One turning vector, and how many ticks it has turned
The counts run from 0 to 451.
[ 14  -4  -4  35   8  -7 -37 -25 -38  -1 -31   4  43  11   0 -28  50 -19
  12  -5  -5  11 -23  33  14 -18  38  -2 -14 -13  22 -12 -12  -3 -17 -31
  19 -22  27  31 -33   1  -8   3   1 -32  -3  39 -10  33   6 -15   5  20
   8  15  17 -18  14   7 -17  15   3 -23 -28 -15  25   2 -58  18 -15  -2
   8   9  43]
269
[ 14  -9  -9  44   8   2 -16 -24 -42   5 -33   9  22  11   4 -22  49 -13
   8  -2 -18  -8 -16  34  22 -20  30   5 -21  -9  34 -23  -8  -8  -5 -29
  30 -15  18  45 -38  -8  -6   4   3 -20  -9  30  -1  44   5 -17   9  18
  -4   8  14 -27  23  14 -22  19   8 -39 -25 -13  21  27 -53  13 -16  -7
   5  16  33]
84
[ 17 -19 -15  10   4  12 -12 -26 -43  19 -22 -16  31  24  10 -21  49 -10
  20   7 -11  16 -20  36  21 -12  14   7  -5 -24  26 -31 -16   2 -23 -30
  28 -38  16  30 -26  11 -11  -8  16 -30 -23  15 -28  30  17 -21  15   9
   7  18  11  -6  34   6   2  25  12 -21 -44 -20  25   0 -55  18 -17   6
  16   8  25]
70
[ -1 -13  -9  51  13  -6 -16 -37 -31   2 -32  22  28   2  -6 -18  42 -28
  17  10  -4  -8 -27  24   8 -25  45   1 -24 -10  13 -11  -7   3 -17 -22
  21 -14  17  30 -35  -3 -12  12  22 -28  -1  38 -19  36   3 -37   2  15
 -17   5  19 -23   7 -10  -2  24 -11 -39 -23 -23  26  14 -63   9 -10   0
 -13  21  32]
109
[  8 -26 -15  27  13   2  -2 -47 -42  16 -39  -9  14   8   4 -14  44 -10
  11   9 -23  -4  -1  16  29  -5  26  23 -16 -12  12 -22 -12 -20 -11 -17
  23 -14   3  43 -43  -8  -8   7  24 -21 -10  22 -23  25   6 -46   2  15
 -16   5  14 -19  20  -1  -6  32  11 -50 -46 -23  15  31 -45   9   0  14
   2  11  17]
39
[ 10 -12  -4  45  13  -4 -15 -32 -28   3 -39  23  21   3   8 -30  52 -28
   9   4 -11 -13 -20  22  20 -24  35   9 -26 -14  17 -19   2   1   0 -23
  24 -15  15  47 -45  -6   4  18  17 -19   8  31 -11  45   3 -17   1  18
 -18  -3  11 -17   2  -1 -20  30   2 -42 -21  -9  25  22 -60  10 -15   7
 -11  11  28]
272
[  9 -10 -11  24   9  14  -4 -47 -43  15 -30   2  15  24 -17 -11  64 -12
   2   0  -3   2 -20  40  21 -25  30  14 -16 -10  42 -19   3  -4   1 -21
  19 -25  14  18 -23   0  -7  10  10 -32 -13  41  -9  29  -1 -19   6  13
  -4  -2  16 -13  34  12 -16  24  12 -34 -20 -16  21  24 -67   5 -14  12
   9  16  23]
140
[ 11 -26 -12   6  21   4 -15 -46 -50  16 -21 -16  26   5  10 -18  46  -9
  19   5 -24  -3 -25  26  26  -3  22   3  -8 -25  17 -28 -13   5   0 -28
  29 -37  16  37 -21   4   0   8  17 -20 -16  18 -14  39   9 -40  -6  13
 -14   2  11  -7  36   6   0  34  13 -27 -43 -13  20   9 -61   3 -14   3
   5  14  27]
258
[ 12  -7 -13  34  -4   7 -15 -22 -45   9 -30  -1  24  19   0 -21  53 -12
   8  -7 -12  -1 -22  37  11 -25  30   5 -19 -13  40 -20  -3  -8  -7 -34
  31 -21  14  36 -33  -6 -10   4   5 -30 -13  30  -6  42   7  -2  14  13
   4  12  15 -20  24  12 -23  19   8 -31 -23 -21  28  22 -56  22 -16  -9
  14  19  29]
327
[ 10  -7  -3  24  -1  13   0 -44 -40  13 -33   2  17  28 -13 -16  66 -15
   1   0   6   5 -28  41  18 -31  27   5 -22 -10  37 -12   6   4   1 -23
  19 -25  16  12 -25  -2  -7   1  18 -32 -18  38  -9  36   1  -8  11   6
  -6   0  16  -7  35  12 -13  25  11 -20 -16 -17  23  17 -67  12 -14  10
   6  14  24]
139
[ 19 -11   4  37   3   4   8 -36 -24  19 -44  28   8  22  17 -35  59 -21
   2   3   5   1 -14  31  30 -23  23  17 -21  -9  35 -17   8  -4  -5 -28
  29 -16  12  35 -39 -10  10   2  21 -25  -4  27 -18  47   6  -3   1  16
  -8  -9  20  -7  17  -1 -13  34   5 -32 -20  -6  21  22 -48  25 -19  19
 -22   4  19]
31
[ 19  -8 -10  23  14   1 -19 -32 -38  13 -31  12  30  13  -4 -22  45 -17
   7  -2   2   2 -26  37  34 -16  20   1 -15  -6  37 -29 -15   1  -4 -30
  23 -36  22  20 -11   6 -12   1  10 -39 -10  24 -11  33  16 -31  14  24
   4   6  12 -13  44   9   3  15  -1 -17 -34 -14  22  13 -65  14 -15   2
  -1  16  32]
105
[ 12 -24 -16  20   7   8  -8 -43 -49  11 -33 -16  22  11   2 -15  46  -2
  13   6 -26   8  -9  23  25  -8  28  22 -10 -14  13 -22 -14 -23 -19 -21
  21 -16   6  37 -43  -4 -11   1  21 -22 -12  25 -21  20   4 -32   5  17
  -5  10  15 -24  23   8 -14  26  10 -46 -47 -26  16  14 -49  13  -1   7
  15  11  25]
282
[ 20 -21  -5  15  -7  17   6 -29 -43  22 -22  -8  19  41   8 -29  62  -9
  11   7  -4  17 -20  33  23 -22  16  17  -7 -19  33 -20  -4  -4 -27 -32
  36 -28   4  27 -31   0  -8  -7  26 -32 -26  20 -33  32  11  -4  10   4
   3   5  14  -7  31   4  -7  30  13 -29 -29 -14  20   4 -53  25 -16  15
   9   4  13]
173
[ 11 -17 -10  12  10  11 -15 -41 -48  13 -26 -13  20  16   0 -21  61 -12
  16   4 -25  -3 -30  27  12  -9  25  15  -9 -26  23 -16   0   4  -3 -23
  29 -34   9  40 -32  -3   1  12  15 -19 -15  29 -13  41   4 -15 -12  14
 -11   0  10 -10  27  11 -20  32  14 -37 -32  -3  21  13 -61   9 -18   6
  11  14  24]
118
[  9 -18 -13  30   6  -5  -1 -39 -18  21 -30  18  29  13  21 -24  40 -30
  18  16   7   2 -20  31  19 -21  29   1 -17 -14   9 -22 -14  16 -28 -27
  19 -23  18  21 -29   4  -9   0  33 -31  -6  14 -33  31  10 -37  15   4
 -12   3  22  -6  11 -22  13  32  -8 -24 -38 -23  26  -6 -59  16  -9  22
 -21   7  26]
263
[ 11 -25 -19  21   0   2  -7 -43 -45   9 -37  -9  26   9  14 -21  42  -6
  19  12 -25   4  -7  17  22 -14  33  13 -12 -12   9 -18 -18 -19 -25 -24
  24 -12   9  41 -46  -7 -17  -1  24 -19 -12  23 -22  21   7 -39   1   9
 -10  10  22 -17   9  -3 -12  32  13 -44 -48 -28  19  11 -48  14   5   6
   5   9  28]
283
[ 21 -22   3   8   8  12   8 -45 -33  31 -30   4  14  29  16 -33  57 -16
  17  10  -5   4 -22  32  30 -13  15  16  -6 -25  22 -24   0   7 -16 -27
  29 -27   4  32 -24   3  10   0  31 -25 -17  18 -29  45  15 -21  -9   7
 -14 -11  16   6  28  -4  -2  41  11 -28 -27  -6  17   2 -51  23 -20  27
 -13   0  13]
67
[ 14 -24  -8   7  -9  18   3 -41 -35  23 -24 -10  22  35   9 -23  62 -14
  15  12   0  10 -27  38  18 -23  20  17 -10 -21  21 -17  -2   7 -21 -23
  23 -28   9  17 -26   2 -10  -2  31 -30 -25  27 -38  31   8 -15   5  -1
  -3   1  17  -1  23  -3  -1  33  10 -23 -29 -16  23  -3 -62  18  -9  23
   1   7  14]
417
[ 17 -21 -14  13  16  -6 -20 -44 -38  16 -26  -5  31  -1   8 -20  39 -19
  20   2 -20  -9 -26  33  22 -12  27 -10 -16 -18  14 -29 -23  11  -1 -20
  23 -26  20  29 -20   3  -5   5  14 -17  -8  20  -8  42   8 -42   1   4
 -20   3  12 -12  23  -2   1  38  10 -23 -43 -22  23   3 -68   2  -5  -2
  -3  13  36]
154
[ 25 -15  -9  28  12 -18 -14 -44 -31  10 -38  13  27  -6  25 -24  34 -15
   9  -2 -15  -1 -10  31  38 -12  28  -7 -14 -12  17 -29 -26  -9  -7 -24
  23 -13  26  42 -41  -6  -3   1  13 -20   0  14  -3  35  11 -41   8  22
 -16   1  18 -22  15  -1 -10  29   8 -25 -50 -18  16  15 -50  13  -7   4
 -15   3  35]
237
[ 15 -13  -5  25   8  -5  -2 -46 -20  19 -36  17  31  13  15 -32  43 -30
  11  12  13   7 -23  33  27 -19  21  11 -17 -17  14 -18 -12  13 -22 -27
   8 -27  19  12 -22   0  -7   1  30 -35  -5  20 -38  30  13 -32  12  13
  -9  -5  16   0  17 -18   8  29  -7 -17 -37 -15  23   0 -63  16 -12  26
 -23   2  26]
264
[ 14 -24 -15  23  21 -10 -15 -45 -35  15 -27   6  27  -3  13 -19  29 -22
  16   6 -15 -16 -22  27  26 -11  25  -5 -16  -9  16 -35 -21   6  -1 -27
  26 -26  19  38 -26   1  -3   5  17 -21  -6  16 -11  43  14 -48   3  13
 -21   1  14 -14  26  -3   6  32   6 -24 -47 -21  19  10 -63   2 -11   6
  -9  14  31]
155
[  6 -17   2  37  12   3 -13 -33 -53   6 -30   4  20  11   2 -27  39  -9
  21   2 -26   1 -19  18  15  -6  37  11 -10  -9  11 -11  -9 -14 -22 -31
  41 -14   8  45 -47  -9  -2   5  18 -17 -11  31 -15  36   1 -27 -20  23
 -13   6  13 -18  23  -2 -13  22   6 -51 -29 -13  19  14 -43  25 -10   0
  -2  18  22]
62
[ 14 -22  -6  19   4   5  15 -50 -31  27 -38   4  10  23  13 -25  55 -14
  11  13   4  14  -6  27  38 -14  15  28 -13 -16  16 -23  -5  -5 -19 -23
  14 -22   1  27 -36  -4  -3   0  38 -27 -13  19 -42  28   9 -28   5  12
  -9  -4  17  -2  22 -10   1  36   9 -34 -39 -17  16  10 -49  18  -6  36
  -9   0   6]
229
[ 11 -29 -15  22  20  -2  -9 -42 -41  24 -28  -2  24  -1  18 -21  36 -16
  22  15 -22 -13 -22  22  25  -2  21   5 -13 -22   9 -31 -14   3  -8 -25
  28 -28  12  49 -34   1   3   7  24 -19 -13   6 -20  49  14 -43  -1  11
 -23  -1  12  -8  18  -6   1  38   7 -33 -45 -16  21  10 -54   7 -16  10
  -8  14  23]
16
[  6  -9  -8  48  13  -3  -3 -34 -32  16 -36  34  18   1   8 -23  30 -19
   5   8  -3 -13 -14  26  26 -19  31   6 -23   4  28 -26 -15  -6  -9 -32
  28 -18  17  35 -28  -6 -15   2  17 -33  -3  22 -12  37  12 -42  10  22
 -16   6  20 -23  23  -7  -1  22  -7 -35 -33 -25  22  28 -52  13 -10   1
 -20  20  27]
296
[  8 -26 -13  11  17   0 -18 -48 -39  16 -20  -9  22   6  13 -16  44 -16
  23   8 -29 -12 -28  25  24  -7  22   2  -9 -25  12 -25 -11   9  -9 -23
  30 -27  14  43 -34  -1   2   6  22 -14  -9  21 -16  41   6 -37  -6   5
 -25  -3  11  -6  19  -1   0  41  12 -31 -40 -16  20   8 -60   5 -11   7
  -1  15  31]
15
[ 34 -21  -8   0  -4  -1  -2 -41 -40  24 -24  -4  33  30  14 -30  52  -9
  17   1  -1  16 -24  41  27 -25  25 -10  -6 -13  24 -20 -19  -4 -22 -27
  30 -22  16  16 -23   2   3 -16  22 -27 -25  20 -17  30  12 -25   3   0
  -3   5  24  -6  34   2   0  35  14 -14 -34 -19  13 -13 -56  27  -7   8
  -7   5  30]
394
[ 14  -8  -9  35  10  10  -8 -41 -39  13 -35  16  21  22  -8 -20  55 -15
   2  -1   8   4 -24  37  30 -23  23   8 -14  -1  40 -18  -7  -4   1 -30
  21 -29  20  15  -9   0  -9   2   3 -36  -7  32  -9  31   5 -20  14  22
   3   5  16 -19  43   9  -6  15   2 -24 -24 -16  17  19 -65  14 -16   7
   2  19  26]
244
[ 22 -15 -13  26   9  -9 -20 -31 -42   8 -25   3  40   4   8 -21  40 -13
  18  -3 -17  -2 -20  38  20 -23  38 -17 -17 -11  22 -26 -21   1  -8 -30
  25 -20  27  26 -26   1 -11  -6   9 -22 -11  19   2  36   7 -35  12   9
 -11  11  19 -23  23   4  -7  32   7 -22 -41 -25  20  -1 -57  14  -6  -8
   1  16  46]
49
